In the rows, 128 means zero.
One turn sends every row of this set to another row. A few are shown first. Where does it send the rows asked after them?
vose: [101 119 111 119 122 150 102 127 146 106 108 127  91]
vor: [107 139 109 156 143 145 111 108 139 103 137 138 119]
vule: [121 127 115 161 138 140 137 123 138 120 136 133 113]
Dus: [127 115 117 154 139 152 120 125 164  87 107 121 131]
nuner: [132 124 121 141 141 157 118 108 137 130  87 149  96]
gegat: [138 118 125 136 121 138 139 112 156  98 132 148 129]
Vudob: [129  98 138 116 130 131 124 137 153 113 118 150 118]
Pivep: [130 101 127 143 116 147 114 123 127 121 144 146 126]
gur: [132 115 121 122 145 140 111 130 135 134 127 125 129]
vipe: [133 115 135 136 111 166 106 135 157 107 121 130 119]
tiri: [141 129 109 142 131 120 117 123 172 115 117 135 125]
nom: [119  80 116 139 150 153 122 115 171  97 111 147 100]
zagal: [146 124  98 143 131 142 127  97 158 126 103 134 107]
sokib: [125 129 132 118 153 157 104 111 141 114 127 134 133]
fab: [110  85 110 125 126 143 118 136 149 120 102 150  93]
Vorat: [121 112 125 126 146 134  86 110 141 113 107 168 131]
seri: [ 93  90 121 151 138 132 119 104 158 127 110 127 106]
befe: [111 114 103 143 123 130 102 105 136 120 128 156 142]
lavi: [126  80 128 123 141 133  95 110 140 131 124 148 113]
lazad: [141 118 126 144 127 151  98 107 133  98 139 151 127]
Num: [139 116 130 143 131 140  83  92 153 123 110 146  96]
gen: [126 109 114 132 147 155 100 104 151  97  90 166  99]
Latob: [125 102 105 119 147 148  88 128 165 137 112 140 104]
debez: [125 110 119 153 152 130 110  92 166  97 103 129 103]
nila: [118 115 111 157 142 157 128 118 174 121 119 152  86]
Kudo: [122 107  93 170 136 157 104 115 145  95 120 155 122]
fibol: [132 118 102 146 128 157 131  96 156  89 111 155 104]
Zam: [118  96 106 164 125 161 132 129 151 100 128 147 116]
bosov: [115  80  99 148 154 142  98 111 157 113 104 153 106]
Nepa: [106 118  92 156 142 147  97 116 168 117 121 150  90]
pigo: [110 128 141 144 146 150 111 121 147 131  98 163 122]
Valov: [134 119 122 152 122 161  84 119 140 130 108 146 130]
Kemis: [105 103 109 164 138 152 111 122 146 123 102 131 141]
riv: [ 94 125 124 140 132 147 114 104 167 128 120 153 139]
vumo: [137  93 140 117 146 142 101 102 153 102 125 148 109]
rezet: [121 127 124 129 132 126 101 148 158 104 111 136 109]
ves: [104  98  85 148 114 144 119 113 141 120 118 149 109]
zodi: [ 92 118 102 127 119 156 114  98 160 118 120 131 113]
bug: [115  99 141 132 113 145 105 112 160 127 125 133  91]
duda: [128 109 127 117 153 168 106 116 174 126 110 149 103]

zodi turns into riv
vumo turns into nom
Now these:
fab turns into ves
Latob turns into Nepa
seri turns into Kemis

One turn sends every row of this set to another row. A few are shown first. Where does it send the rows asked after them?
dafog: [139 156 119 124 107 125 110 152 136 127 132 129]
Gek: [131 116 131 135 139 121 121 106 137 116 101 124]
Luv: [140 142 109 125 159 138 130 134 115 109 132 123]
vif: [129 132 141 130 133 143 127 113 144 128 124 147]
rezi: [128 123 130 119 128 142 143 141 121 108 136 153]
ralu: [132 138 124 123 137 111 146 154 137 141 143 114]
Bezi: [143 142 105 130 154 145 124 130 117 110 133 123]
kubo: [103 137 112 103 126 121 126 139 121 130 103 122]
fafi: [135 134 117 136 130 130 160 144 109 144 140 132]
zesi: [138 102 117 138 111 125 126 118 109 107 131 128]
gomit: [122 130 131 147 124 123 153 125 130 157 128 129]
vufu: [130 116 115 162 135 129 148 127 123 141 129 113]
taz: [135 140 103 134 114 123 109 154 133 112 123 107]
zus: [123 127 114 135 126 113 165 140 114 141 123 114]
nos: [114 144 122 150 155 129 135 137 122 108 131 140]
dozup: [147 159 125 123 115 104 128 137 134 111 128 125]
Fuz: [122 117 129 139 140 128 131 109 146 113 108 117]
zisel: [146 157 122 132 123 109 123 141 143 114 129 109]
zosiz: [104 144 112 105 128 128 128 139 129 128 103 125]
Vur: [131 109 120 135 134 147 108 121 126 118 111 140]
satik: [119 120 137 119 117 105 151 121 131 111 116 127]
vob: [142 138 104 133 118 113 119 146 125  97 122 110]
gez: [141 127 113 129 122 126 124 154 120 147 154 125]
nus: [ 92 132 119 141 122 109 125 131 121 125 108 130]
tizib: [130 117 108 133 119 105 128 148 126 141 133  99]
non: [126 130 140 121 139 137 124 119 140 125 109 150]
Sova: [135 147 111 118 104 124 113 155 124 114 127 136]
pes: [116 118 114 148 126 145 146 145 124 150 127 132]
lofin: [144 139 119 123 119 114 111 105 108 138 130 124]
Bimom: [132 119 106 142 114 122 147 137 101 147 133 121]
sur: [140 141 117 125 116 113 112 100 116 137 123 120]
Zefud: [126 136 123 155 122 119 112 112 108 129 138 143]
Mela: [121 107 119 138 121 149 110 119 132 124 114 135]

satik turns into rezi
zisel turns into dafog
Now these:
gomit turns into pes
gez turns into tizib
vob turns into dozup
nos turns into Zefud
lofin turns into kubo
Vur turns into Gek
Bezi turns into sur
Fuz turns into vif
zus turns into fafi

One turn sends every row of this set to another row. A few are shown first. Where does it send the rows asked after them?
kom: [115  99 146 134 152 158 122 113 117 127 132 112 141 129 125 128 108 124
 146 120 150]
rov: [103  90 121 108 162 134 128 117 134 134 113 130 118 138 176 128 101 142
 158 140 161]
relal: [109  87 130 148 163 126 114 125 134 126 136 107 128 121 110 126 124 148
 154 108 144]
fuba: [105 108 107 107 157 137 119 125 133 144  93 113 122 141 162 135 108 147
 150 138 140]
gamod: [127 120 131 110 138 156 127 115 167 133  95 125 102 104 127 132 106 137
 150 128 124]
Gumap: [123  89 120 122 155 109 135 130 152 121 142 150 103 100 118 113 123 127
 141 123 151]
bel: [118 114 111  96 155 135 130 126 140 130  96 141 103 138 164 122 102 149
 142 136 153]
zume: [124  80 121 126 152 110 122 118 144 126 147 150  88 112 133 122 119 114
 140 110 143]
gol: [120  89 122 127 146 128 129 117 134 131 138 155  92 119 147 123 108  94
 143 124 151]
dil: [110  96 133 151 164 155 120 132 135 123 113  99 117 135 129 136 115 137
 168 120 152]
favam: [120  89 140 124 148 140 119 109 114 122 140 102 132 135 131 110 118 151
 151 114 142]
giped: [101  93 118 110 164 132 132 122 138 133 111 129 120 135 171 126 102 148
 160 143 163]
zoser: [119  82 142 132 158 138 112 112 123 125 147 109 132 125 119 130 120 131
 143 106 140]
fabur: [123 113 125 122 137 151 115 111 164 139  94 123  85 114 137 139 104 134
 156 117 119]
Rer: [122 103 115 112 126 121 111 100 149 145 114 120  94 112 138 116 113 151
 149 113 107]
voka: [122 105 120 126 140 124 105 108 156 139 115 125  94 110 116 130 114 149
 142  98 112]
vuz: [111 100 111 137 153 116 142 138 150 126 126 152 103 105 126 112 114 121
 153 137 162]
Nomi: [124  88 122 124 154 136 135 130 147 124 129 145  86 118 150 130 116  95
 153 133 155]
lus: [111  89 128 141 152 128 115 117 121 126 132  99 122 136 129 111 120 163
 162 110 144]
vabis: [122 126 128 112 131 147 128 111 156 137 102 134 117  99 115 121 102 142
 140 126 125]
Safad: [100  98 125 163 158 139 115 126 128 133 119 108 122 132 122 129 111 142
 165 113 151]
goluz: [108 108 112 100 155 141 120 122 130 143  96 114 127 140 162 135 108 142
 146 139 140]
larup: [125 110 121  99 126 126 123 103 151 139 115 122 111 103 128 109 115 155
 143 124 113]
vodo: [119  95 116 129 158 129 144 142 156 121 121 143  93 110 138 123 119 110
 158 141 161]
sav: [119  97 145 134 160 166 123 123 128 120 121 101 127 134 132 136 114 126
 157 124 151]
nub: [126  83 112 115 144 109 129 123 126 126 146 141  93 124 147 105 125 116
 142 125 145]
namol: [130 111 131 107 138 135 116 106 153 133 120 127 113 101 110 124 114 145
 130 109 115]
sab: [116 114 119 132 131 139 107 103 152 147 102 132  88 117 133 133  99 134
 149 106 116]
tob: [122  90 106 120 148 103 138 135 135 123 138 140 100 115 134  98 129 130
 147 132 151]
ramiz: [116 111 109 100 155 134 125 123 139 132  96 141  97 143 169 125 102 147
 144 131 151]

sab turns into Safad
sav turns into Nomi
Now these:
bel turns into goluz
favam turns into nub
zoser turns into zume

One turn sends every row of this set to another row. A few are shown first. Where does it send the rows asked after them?
suta: [113 129 143 108  92 120 113 129 110 114 138 132 135 136]
rut: [147 142 129  98 121 139 103 155 103 125 124 128 117 153]
rede: [136 105 140 116 122 138 114 162 134 104 131 149 141 130]
Fosus: [118 116 139 106 121 140 123 126  91 143 112 123 125 132]
suni: [134 126 142  82 126 135 116 132 110 132 112 118 129 147]
kenan: [109 135 110 129 124 151 115 133 124  97 110 138 136 143]
Virip: [137 122 160 133 121 156 139 124 121 129 119 128 107 152]
pefaz: [145 105 144 135 134 115 133 125 122 115 114 148 124 133]
nupa: [127 136 129 130  91 133 119 143  97 117 138 137 117 128]
Bozi: [151 149 130 112 113 154 139 128 118 121 126 116 105 133]
beto: [133 115 127 132 132 154 141 131 121 141 136 132 146 118]
kedi: [134 129 127 113 106 102 111 140 130 127 133 143 108 148]
vuvi: [144 132 121 139 125 151 115 157 118 127 153 142 142 134]
buvi: [140 125 118 128 108 112 130 137 121 135 124 142  95 134]
kikuz: [147 134 140 148 150 130 124 119 128 131 129 136 109 140]
fudak: [128 115 131 110 112 104 130 120 131 138 120 135 110 136]
Miv: [120 129 142 100 116 132  96 141  97 130 128 130 132 151]
sibet: [109 133 112 127 126 152 117 130 125  99 110 136 138 142]
Bagi: [110 133 112 129 125 153 119 131 123  99 109 137 137 140]
sinep: [147 138 128 115 126 124 117 165 137 120 142 127 152 141]
lenup: [133 131 127 123 115 145 109 149  84 135 124 134 113 138]
fegi: [148 157 137 100 110 143 116 138 126 111 139 120 116 149]
Panop: [116 147 106 125 129 140 124 139 130 102 102 123 131 141]
Sufe: [116 147 108 122 130 137 121 140 133 102 104 123 133 143]
rurod: [130 126 169 117 121 143 121 127 132 120 129 129 120 167]
kuf: [114 146 108 123 130 138 124 137 132 103 102 122 133 141]
Tubet: [128 146 127 134 145 136 109 154 142 137 143 121 120 131]
vonom: [125 120 139 113 129 139 114 136 134 131 149 134 163 139]
neb: [132  95 140 116 127 143 131 148 133 112 120 144 139 121]
vevu: [146 140 143 140 146 122 107 128 133 123 139 138 116 154]
mirem: [148 130 127 104 126 149 129 139  96 138 107 121 109 135]
Sini: [137 141 144  92 115 143 132 115 131 120 125 111 124 142]
zofu: [137 120 134 109 135 128 143 139 137 134 123 116 156 126]
Resi: [143 103 130 128 124 148 128 162 126 110 124 149 129 120]
runum: [155 116 138 143 129 116 121 141 120 109 124 154 117 139]
mego: [144 136 155 135 116 152 120 142 121 119 133 136 105 163]
kur: [145 111 148 128 130 107 116 133 129 107 123 151 130 147]
Solip: [125 137 128 132 150 140 126 141 140 145 132 114 118 121]
vosu: [119 137 136 121 149 130 113 141 149 139 137 116 132 133]
sesu: [156 133 117 135 129 140 142 160 123 132 128 124 134 121]
lum: [116 122 137 121  97 132 137 120 102 126 125 129 123 119]
gav: [137 130 150 131 150 121 118 112 136 128 130 131 123 147]

vuvi turns into sinep
fegi turns into suta
neb turns into Solip
Now these:
mego turns into kedi
rut turns into Miv
kur turns into gav

One turn sends every row of this set to another row. A few are shown first. Where does it send the rows asked after them?
sugik: [165 172  90 107 110 116 139 141 134 137 128 126 146]
sof: [157 183 117  92 104 136 136 139 137 125 124 126 144]
viku: [143 139 127  91 116 152 130 130 139 129 138 128 129]
bonoz: [185 149 116 120 100 137 107 157 129 140 143 111 121]
kimem: [167 126 117 121 101 169 124 146 116 119 115 101 137]
gigug: [135 150 119 105 116 156 131 139 119 105 123 122 148]
Nifa: [166 157 101 114  79 125 127 154  97 136 124 130 135]
pala: [176 155 136 103 131 151 153 131 109 146 116 109 150]
loti: [170 156 105 100  88 157 149 138 113 111 123 142 148]
ruv: [170 133 128 109  86 170 129 157 107 128 120 109 125]
divol: [166 141 101 130 116 134 112 150 143 145 119 117 134]
bafu: [164 152 121  99 111 166 147 165 116 109 148 124 130]
Puvaz: [165 127 114 115  90 169 139 152 116 133 101 121 136]
pefi: [175 112  97 115  96 151 143 145 104 132 136 114 130]
Toso: [159 172 104 107 122 118 128 148 134 128 146 107 138]
dun: [175 136 117  94 114 162 148 145 139 129 150 135 128]
lanot: [177 147  99 126 109 137 124 169 108 121 149 108 131]
Sopo: [148 113 110 110 103 149 142 152 105 140 130 110 124]
nepin: [141 146  96 127 117 128 127 162 115 133 117 118 139]
niza: [183 157 137 101 121 149 152 128 105 144 118 112 150]
rekar: [156 119 109 109  88 144 129 132  99 133 128 110 132]
pazo: [172 142 111  93  96 152 136 115 135 123 136 139 141]
Faz: [186 153 122 112 122 131 146 135 100 159 119 108 148]
maz: [184 152 129 113 127 133 144 141 100 158 125 102 141]
Tela: [173 150 110 115  88 130 119 153 129 157 116 134 126]
fudom: [186 155 136 104 129 153 154 133 108 142 123 108 149]
fove: [159 176 111 100 127 143 145 156 147 123 132 120 141]
keled: [174 177 103  98 105 121 142 158 128 140 147 122 130]
lisi: [179 151 124 114 128 131 141 134 103 156 120 103 149]
Nud: [184 181 109  97 108 144 142 146 139 117 140 121 143]

lanot turns into loti
Tela turns into viku
Now these:
Sopo turns into ruv
fudom turns into Faz
sof turns into Toso

